One turning vector, and how many steps it has turned:
The counts run from 0 to 731.
[183 127 125 116  90 150  65 158 113 122 155 146 131  76  98  98 121 169
 174 134 117 100 144  91 117 122  94 100 166 161 116 108 121 141 106 106
 142 175] => 207
[166 166  93 152 164 156 124 140 152 119  83 138  81 138 116  94 123 163
 103 107 138 118 117 122 161 133  92 115 165 102  96 157 133 142 155 116
  77 145] => 256
[147 146  99 154  71 141 160 163 117 107 153  92  94 145  95 174 180  86
 111 136 157 158 109 105 131  67 165 117 151  97 102 123 122 125 100 172
 108 123] => 109
[160 125 110 134 120 150 183 118 125 127 172 171 106 129 107 131 178 124
  56 108 119 138  85  68 166 127 139 105 170 133 108 146 148 109 130 154
 129 145] => 491
[138 142  72 135 126 149 157 136 132 116 184  79 125 101 103 104 127 119
 155 114 118 117 109 102 150 135 131  76 171 122 113 123 144 142 127 126
 122 207] => 648
[157 121  80 152 107 140 155 163 151 123 177 118 123 125 109 167 148 115
  91 116 106 162 105 103 133 154 150 125 175 116  97 147 144 115 132 155
 109 184] => 494
[165 157  94 143  90 137 142 167 145 135 145 142  77 117  82 160 124  97
 109  95 148 153 153  81  95 141 164 150 151 118 123 140 145 162 105 125
 136 144] => 296
[163  92  71 141 151 167 142 153 133 104 130 182 110 165 115 108 154 149
  97  84  98 141 117 124 169 138 117  98 180 168 108 118 161 109 104 121
 122 151] => 73
[162 132 104 135 108 130 170 142 120 100 170 122  92 136 106 176 160 103
  65 120  95 173  80  77 153  75 159  89 161 108  99 164 147 109  87 146
 136 151] => 508
[179 137 112 132  98 131 102 142 105  88 183 140 102  56 135 104 106 146
 148 107  89 136 145 111 159 140  76  78 118 121 125 122 123 162 122 114
 121 178] => 620
[162 124 104 133  53 160 166 116 129 114 112 113 156  84  88 119 177 170
 121 126 143 125 127 150  84 132 120 131  99 161 154 127 133 123 118 131
  74 160] => 583
[128 153 132 190 146 124 110 153 116  90  78 117  45 130 113 109 149 124
 133  88 127 129 160 137 154  54  82 129 161 119 106 125 121 144  72 139
 131 108] => 531
[171 149  91 139 165 157 102 136 119 107 148 122  75 113 125  98 119 139
 165 131 109 122 128  83 180 104  96  79 170 129 101 106 136 142 130 126
 125 153] => 653
[134 183 121 169 102 147 148 142 143 139  63 145 115 142  58  98 175 139
  82  99 134 122 122 119 103 104 106 156 150 147 138 122 122 126 119 146
  79 133] => 135
[146 162  82 182 134 177 139 145 122 127  58 132  83 172 119 108 133 136
 101  81 143 117 134 139 149 143  90 118 159 136 122 136 133 121 140 129
  95 132] => 687
[129 158 122 183 139 156 122 163 135  99  86 126  70 132  96  90 145 128
 112  79 106 122 146 142 143  90  88 119 199 117 123 112 121 129  80 135
  82 118] => 532
[172 138 112 190 125 131  87 153 138 102 163 146  74 121 138 154 135 106
 114 103  87 147 132 104 171 122 114 107 172  94  75 132 134 120  82 127
 152 149] => 498
[161 106  66 129 130 152 161  99 125 122 166 168 121 132 124 108 157 136
  83  96 113 131 106  86 145 125 128 101 159 169 140 162 168  95 128 127
 142 133] => 60
[186 148  62 137  77 147 125 148 145 137 175 125 122 116 121 117  86 136
 141 103 158 111 131  90 125 187 127 139 148 135 112 117 135 164 152 102
 139 183] => 450
[150 141 106 153  92 116 176 102 115 113 102 131 103  79 121 149 170 125
  78 106 143 148 135 101 113 103 131 109  77 143 171 123 115 134 124 126
 114 136] => 154
[137 116 122  89  71 146 164 137 130 124 161 138 149  64  87  91 151 112
 132 111 117 129 103 121 115 144  97  88 146 117 149  89 126 152 145 108
  79 167] => 201
[125 125 140 146 111 147 160 137 126 105  90 144 153  98  83 112 192 164
  93 137 108 122  79 164 121  87  88  99 130 127 136 121 131 125 104 172
  63 165] => 367
[122 172  96 181  99 134 182 120 122 104  79 123  77 128  99 138 189  98
  92 103 138 139 101 134 155  73 126 113 135 101 135 103 120 128 104 155
  82 131] => 122
[173 182  98 177 166 165 127 125 143 140 110 137  64 123 112  96 106 151
 119  98 131 118 146  63 162 101 116 119 159 164 112 177 124 130 111 121
 167 143] => 270
[167 109  35 140 102 162 189 109 117 120 151 148 124 140 122 118 162 136
 113  93 125 132 108 110 136 172 125 111 149 153 145 117 162 110 157 131
 101 154] => 460
[149 125  98 106  96 151 185  76 110  99 174 153 144  67 120 107 144 134
 103 112 112 136 116 105 127 116  97  83 118 177 171 123 130 119 124 131
 114 163] => 614
[151 193  73 160  95 133 109  92 109 115 129  86  94  66 120 126  83 113
 183 123 148 112 155 100 146 129 134 135 118 137 138 117 129 120 121 116
 130 171] => 5
[175 141  79 125 137 169 161 156 141 137  82 141  89 168  88 133 144 157
  78 101 153 145 123  97  99 110 127 108 148 164 130 185 143 128 130 132
 105 133] => 274
[176 152 114 186  69 116  98 174 116 129 157 156 103 118 106 149 127 111
 123 126 124 109 132  93  98 118 129 182 156 131 122 113 124 123  58 116
 123 148] => 329
[178 137  78 159 116 151  92 147 136 127 116 169 106 128 128  90 112 175
 112  96 117 122 140  95 127 163  82 117 138 159 127 130 143 140 130  99
 125 152] => 40
[198 145  84 143  99 137  88 164 125 129 178 154 102 108 113 138 106 144
 125 118 109 125 110  75 114 176 105 122 158 125 109 147 131 155 134 113
 140 181] => 52
[146 154  75 134 106 170 183 148 166 130 134  93 107 142 104 143 135 159
 102 126 165 135 102 117 113 141 163  97 143 122 112 151 146 132 135 143
  85 193] => 262
[167 138 109 136  84 111 135 117 108 106 172 131 119  32 135 126 127 120
 127 114  88 149 147 101 112 141 109  94 117 107 159  78 118 153 125 100
 115 166] => 188
[173 155  97 134 102 129 119 146 139 154 150 140 114  95 126 120 101 136
 110 124 161 121 120  48 118 175 141 160 145 146 132 137 127 162 156 111
 126 157] => 36
[143 140 106 131  97 140 108 137 113 101 186 124 141  41 129 100 105 134
 163 112 105 128 127 110 147 149 111 116 162 132 142  88 121 127  99  96
 129 190] => 205
[148 124 111  82 126 160 163  98 108 118 153 141 156  89 117  93 161 145
 123 129 132 112  93  80 135  85 113  69 162 160 151 119 149 136 119 144
 117 134] => 214
[143 149 106 184 107 118 107 140 142 107 108 130 102  65 111  99 103 142
 129  89 103 137 161 128 119 146 105 147 112 151 151 136 123 124  76 104
 126 178] => 161
[157 151 106 167  93 112 186 122 146 131 175 149  92  90 117 149 141  83
  52  92 125 161 124  68 121 122 180 154 122 125 135 120 122 122 111 139
 145 138] => 724
[142 169 117 162  57 147 146 158 137 106 108 105 109  96  74 168 139 132
 101 128 169 146 123  92  94  94 164 146 120 122 135 130 118 134  91 121
  94 163] => 141
[163 132 112 186 104 131 105 153 120 116  92 181 116 116  95 109 172 131
  98  94  74 108 126 125 126 117  95 156 171 164 128  79 120 111  87 128
  90  92] => 333
[165 154 123 109 134 164 157 111 118  92  95 110 104 113  93 115 155 179
 119 114 140 144 151 116 122  48  87  70 119 171 146 151 112 136 117 157
 111 137] => 397
[181 139 128 149 143 130 107 159 146 139 171 186 118 135  96  98 102 136
 109 107 105 126 119  76 161 147 106 142 199 149  99 130 130 143  99 130
 142 153] => 69
[141 145 114 187 144 122  89 168 137  88 123 119  62 116  90 132 124 129
 137 118 121 137 143 111 138  55 123 119 166 131  96 137 115 139  63 127
 155 131] => 530
[138 113 116 108 109 166 119 147 108 109 113 159 165  96 106  79 139 177
 143 100  92 102 137 151 113 147  75 123 156 192 138  91 135 118  93 107
 106 151] => 195
[149 118  85 170 165 145 107 129 131 117 144 161 103 158 117  89 144 151
 108  90  85 141 126 118 157 144  97 112 182 160 101 140 178 118  98 137
 144 144] => 72
[167 122 109 114  89 139 157 122 127 103 170 144 150  76 110 107 171 128
 119 109  88 128 112 128 127 150  92  77 141 131 163  82 141 142 153 114
  83 153] => 200
[150 186  94 147 159 136 118 125 137 130 125 109  67 114 101  99 105 132
 144 112 167 104 101  57 162 118 123 128 179 146  87 161 124 122 140 133
 131 130] => 668
[178 131 102 103 104 152 117 142  94 106 181 119 123  67  98 121 136 141
 165 171 155 129 100  75 138 112 113  97 153 110 107 108 132 150 144 124
 129 167] => 219
[139 169  52 139 128 154 163 121 138 106 175  68 107  75 126 118 118 131
 136 115 149 134 100  98 161 122 147  98 138 111 104 152 145 137 137 137
 117 188] => 249
[128 132 104 120  97 147 151 167 131 144 187 146 130 110  84 135 136 107
  89 124 108 145  86  72 133 122 150 101 198 105  86 130 141 154 126 138
 107 186] => 80
[183 146  80 153 136 161 128 141 117 144 113 181 121 140 116  92 117 148
 101  98 133  96 118  78 123 159  91 124 165 165 138 131 127 151 169 115
 110 130] => 456
[185 122  78 162 101 152 150 133 135 124 168 142 110 122 126 138 146 101
  62  93 123 150  91 101 132 178 117  95 166 108 124 123 164 126 153 129
 102 158] => 477
[149 147 150 118 148 147  72 146 108 135 142 157 111 102  87  65 124 168
 137 136 118  82 113  86 152 110  67 116 185 167 103 120 132 125 141 126
 115 152] => 224
[149 155 134 112 129 132 114 112 114 118 189 113 124  60 118 121 103 134
 155 129 109 129 124  63 165 105 102  93 156 125  97 133 122 140 135 134
 136 161] => 635
[180 179  76 190 119 123 113 136 136 125 122 119  57 123 137 163 111 134
 130 109 134 149 139  93 141 141 143 124 131 106 102 151 122 143 121 111
 168 141] => 697
[181 130  96  75  99 180 143 141  98 113 154 115 123 126 104 129 167 162
 111 129 129 136  90  85 134 108 110  87 151 145 117 139 150 140 149 153
  89 160] => 230
[167 154 105 154 141 155 173 156 157 130  90 161  86 167  97 105 129 116
  66  54 117 131 137 120 134 154 110 117 136 152 133 141 122 126 139 124
  95 111] => 289
[120 126 101 139 107 142 181  92 114 107 124 157 132 101 102 111 203 103
  87 119  99 131  86 115 136 101 144 136 129 166 149  93 160  95  93 153
 106 125] => 337
[179 131  90 133 136 150 155  74 107 138 130 166 109 126 127  82 156 131
  95 110 140 114 114  75 149 149  96 111 167 186 153 150 152 113 160 129
 114 108] => 458
[154 162  61 152 116 144 126 133 140  98 160  90  88 106 121 130 109 142
 147 123 150 137 123 119 156 165 128 125 152 112  90 158 125 132 123 128
  91 197] => 250
[140 154 140 125  73 126 177 112 138 141 114 158 154  69  76 112 145 128
  78 101 126 136 118  96  92 110 132 124 117 160 177 125 122 147 111 130
  85 134] => 169
[156 125 128 144  84 142  93 163 148 130  82 171 122 101  72 132 117 175
 121 108 125 138 158 117  82 117  95 153 120 189 148 140 112 137  84 112
 123 128] => 163
[168 143  80 153 111 102 140 123 132 144 197 147  99 101 135 151 139 113
  72 128 118 142  97  47 141 140 146 128 157 126 108 137 130 114 124 143
 152 167] => 480
[158 142  72 132 140 187 137 144 113 120 108 121  93 165  87 122 160 163
 122 100 168 121  98  78 126  82 118  99 164 155 113 167 133 122 130 159
 117 135] => 673
[164 133  95 158  98 136 179 154 128  82 168 120  64 104 114 154 157  97
  89 114  90 157 106 113 157 104 147  84 166  87  96 135 142 128 113 149
 109 155] => 509
[157 130 115 125  97 147 115 147 127 115  89 169 144  99  99  76 141 176
 124 107 100 123 160 146  97 144  76 145 128 200 146 115 138 138 100  99
 111 152] => 594
[153 150 135 128  74 112 121 146 124 109 168 157 121  43 118 103  92 131
 148  95  99 129 135 119 127 159 107 115 146 115 145  81 114 163 123 101
 111 152] => 189
[121 132 115 152 114 146 155 155 147 126 126 155 105 160 100 100 173 104
  86  88 110 129  93 126 140 106 110  89 204 122 115 120 160 121 114 148
  79 137] => 90
[102 166  87 166 101 146 199 110 125  87  90 118  95 108 108 135 188 119
  97  93 148 143 111 146 126  85 149 142 105 136 154 148 133 120 104 148
 100 140] => 138
[111 157 132 186 145 151 111 168 149 126 103 146  78 156  95  84 139 135
 135  95 102 102 105 120 162 111 100 135 207 117  84 110 113 124  84 143
 108 125] => 101
[117 152 120 117 143 132 154  86 116 106  90 139 120  77 111  89 166 174
 101 125 119 128 136 115 143  55 100 102 112 165 143 143 130 112  85 147
  98 155] => 381
[114 172 101 198 143 155 140 130 132 120  85 129  87 115 104  90 150 138
 136  80 135 112 162 128 132  86 117 160 156 178 152 110 147 115  74 124
 123 115] => 548
[144 154 123 159 107 135 155 100 118 104  81 151 125  75 120 101 151 148
  90  80 109 132 150 142 110 106  95 119 104 154 180 121 123 125 105 123
  77 100] => 166
[138 165  92 133 122 182 137 126 121 127  88 141 109 122 119  78 170 157
 139  89 133 103 139 130 131 146  85 119 141 149 149  92 131 138 172 113
  83 120] => 12
[124 125  77 141 124 152 191 118 117 111 163 128 125 114 111 140 172  96
 103 102 133 139 105  95 159  92 176 118 173 120 101 136 146 122 102 155
 128 151] => 93
[126 168 132  91  81 143 186 143 142 119 133  97 133  65  87 120 120 148
 105 110 154 142  99  95 109  94 121  86 145 112 132 128 125 153 146 130
  91 172] => 401
[156 127  84 133  96 131 126 171 135 132 182 134 118 132  98 165 122 134
  76 112 101 171  98  81 149 137 157 113 165 112  73 146 123 120 106 152
 117 191] => 495
[145 125 126 174 101 129 120 157 124 149 108 187 140 152 102 101 173 104
  78 118 117  98 117 114 105 122 105 150 170 161 145  82 145 132 104 139
  87 124] => 334
[146 171  69 158  80 151 145 156 166 114 134 118  88 128 103 175 124 112
  99  85 136 179 148 112  87 154 167 154 157  95 125 133 141 161 119 100
 126 166] => 295
[183 168  80 124 138 147 119  90  91 152 112 163 107 122 137  81 130 171
 133 116 142 119 136  67 129 133 102 146 134 207 161 145 137 116 127 112
 133 119] => 26
[134 167 118 169  52 105 154 146 149 107 125 133 113  62  98 138 131 125
  92 105 131 148 138 137 116 131 130 133 101  88 136 103 113 139 121 124
  63 156] => 156
[142 123 112 134 117 139 110 115 121  92 128 157 137  64 116  76 138 165
 152  97  87 118 148 137 126 136  77 125 152 178 160 107 134 112  86  90
 129 147] => 194
[146 183  85 133  84 137 144 102 125 129 150  98 113  51  98 122 117 123
 180 134 172 132 150  57 121 115 156 136 132 135 146 119 121 154 149 133
 124 182] => 4
[135 147  79 124 164 154 164 100 109 101 119 108 101 138 122  79 148 140
 121  97 128 114 110  97 167  90 106  73 183 164 135 139 146 104 132 148
 115 122] => 658
[132 175 125 114 101 119 160 108 137 100 151  88 102  38  97 117 103 132
 157 142 144 149 148  79 149  86 143  99 108 126 150 136 118 136 126 127
 130 179] => 403
[164 179 103 179 152 139 123 123 154 157  71 159  77 130  98 105 134 138
  92 110 135 129 130  67 135 102 119 158 157 164 136 149 120 130 120 141
 129 102] => 701
[157 143  86 158  61 119 171 138 109 137 157 131  83 116 101 150 156  63
  77  93 126 170 133  81 114 124 159 118 138 132 147 113 137 130 122 136
 132 117] => 309
[155 137  84 152  74 152 177 141 131 117 141 167 113 131 105 122 166  84
  88  89 119 158 115 131 115 144 115 124 156 129 171  91 141 121 109 120
  85 122] => 322
[145 137 127 120  84 114 193  92 121 128 138 127 132  43 105 111 139 113
 106 113 147 150 135  92 103 108 142 131  93 148 199 142 138 141 100 122
 110 141] => 170
[146 141 101 159 109 167 131 152 135 106  80 126  95 178  64 119 181 143
 101  99 159 121 113 114 104  51 126 133 141 149 127 126 116 121  89 176
  97 126] => 119
[134 156 108 140  65 123 184  93 116 113 142 116 123  37 123 136 131 124
 126  99 112 164 137 117 112 121 134 129  91 160 192 127 134 135 110 124
 121 171] => 171
[106 154 138 109  95 122 169 122 114 121 120 149 145  85  87 123 176 167
  88 127 121 134  79 109 117  86 114 115 129 149 155 120 117 122 109 168
  54 150] => 368
[166 159  74 164  96 120 179 127 145 105 118 133  62 123 131 160 139 117
  72 106 129 174 123 113 117 135 168 122 121 116 131 163 135 125 133 138
 124 121] => 708
[139 147 102 131 119 141 177 142 145 147  95 161 113 152  74 114 158 124
  69  69 146 144 125  86  93 142 141 122 170 158 147 125 142 145 151 142
  99 113] => 290
[167 145  84 134 165 164 141  97 108 108 114 118  97 118 138 112 167 147
 108 112 134 132 105 111 167 107  83  74 148 153 122 129 139 111 152 134
  98 129] => 243
[160 155 130 122 115 155  82 146 143 111  93 108  89  98  86 100  94 167
 181 117 158 129 160  85 115  94 103 120 140 168 126 138 103 162 102 102
 131 153] => 407
[160 175  94 110  93 182 161 115 138 131  76 132 131 115  98  83 160 163
 125 109 161 103 124 100 104 139 114 105 133 168 155 107 104 160 174 132
  83 141] => 13
[165 150  83 126  91 133 159 112 105 139 183 155 126  76 125 125 133 125
  89 111 135 144 114  49 125 160 134 120 132 151 128 157 151 146 162 123
 155 155] => 48
[112 151 117 150  99 133 128 152 145  90 168  90 133  54 101 140 139 144
 122 144 117 137 124 137 140 105 138 116 125  97 129 119 115 118  81 139
  78 212] => 372
[139 181  96 107  88 138 148 109 136 139 138  91 109  70  92 114 100 136
 126 138 185 123 119  63 101 127 141 120 107 120 136 114 131 174 156 125
  99 175] => 3
[150  95 105 103  65 168 176 125 121  94 142 129 160  75  98 131 157 146
 116 112 112 146 139 134  97 142  94 112 118 155 179  93 139 133 119 122
 100 165] => 184
[145 146 118  82  72 115 156 125 113 121 194 132 156  39  93 133 144 132
 129 124 116 129  98  94 130 133 107  92 150 134 147  84 128 148 138 136
 102 170] => 202
[127 178 118 175  92 124 124 171 148 136 123 123 103 120  81 135 115 114
 121 134 142 122 102 100 134  79 151 155 171  84  81 118 103 147 100 137
 120 147] => 113
[136 155 104 116 112 158 185 109 131  85 103  95 108  85 106 125 159 138
 124 105 110 163 134 150 135 109  71  54 118 127 142 123 122 147 145 137
  58 152] => 399
[149 177 111 172  71 112 131 147 123 104 106 114  81  84 113 170 137 108
 108 115 170 140 141 109 105 101 165 157 107 121 145 132  97 147 102 129
 124 155] => 142
[166 141 102 169  61 102  91 140 121 109 105 130  95  75 121 164 123 143
 134 140 133 123 156  80 115  98 138 164  93 124 134 113 110 150  82 104
 146 155] => 574
[187 169 109 167  76 107 139 175 154 145 132 157  93 108  91 157 101 106
  92 103 139 140 116  86 124 138 151 168 136 117 116 145 113 152 135 123
 115 145] => 711
[182 164 104 175 152 137 136 114 121 115  97 158  71 134 121 123 126 138
  94  78 138 155 149 114 135  84  97 122 157 165 138 156 133 133  99 124
 144  84] => 287
[161 189  88 155 102 147 109 156 144 107 151  87  73  83 134 137  98 122
 153 112 125 124 118 113 146 147 120  94 174  91  93 109 130 130 153 138
 113 178] => 665
[140 169 136 156  57 130 151 147 150 134 120 138 101  56  96 146 110 140
  84 111 131 127 131 120 103 128 129 146 100 118 157 114 109 149 109 117
 103 159] => 157
[141 173  72 146 117 148 193  98 117 131 105 113  96 127 127 117 169 109
  82 101 160 156 104  86 147 114 153 120 133 142 144 159 140 104 130 139
 120 128] => 691
[200 196  99 130  97 134  92 105  98 124 127 111  79  61 151 117  83 139
 133 123 150 127 146  78 137 124 107 119 122 138 136 137 123 149 138 116
 144 145] => 21
[130 144 129 145 124 152 187 165 150 106 125 121 118 148  78 146 174 119
  68  94 119 154 109 134 129  83 147  98 171  96 114 116 135 121  99 141
  92 144] => 522
[170 123  72 136 125 131 164 113 116 107 170 157 118 117 149 133 176 118
  81 100 113 137  99 101 147 149 141  74 154 140 116 135 155 112 137 143
  98 158] => 476
[157 199 111 161 147 125 112 138 159 135  96 142  81 126  93  95  97 144
 128 109 144 114 126  68 141 116 136 125 151 136 103 178 107 149 135 132
 150 158] => 269
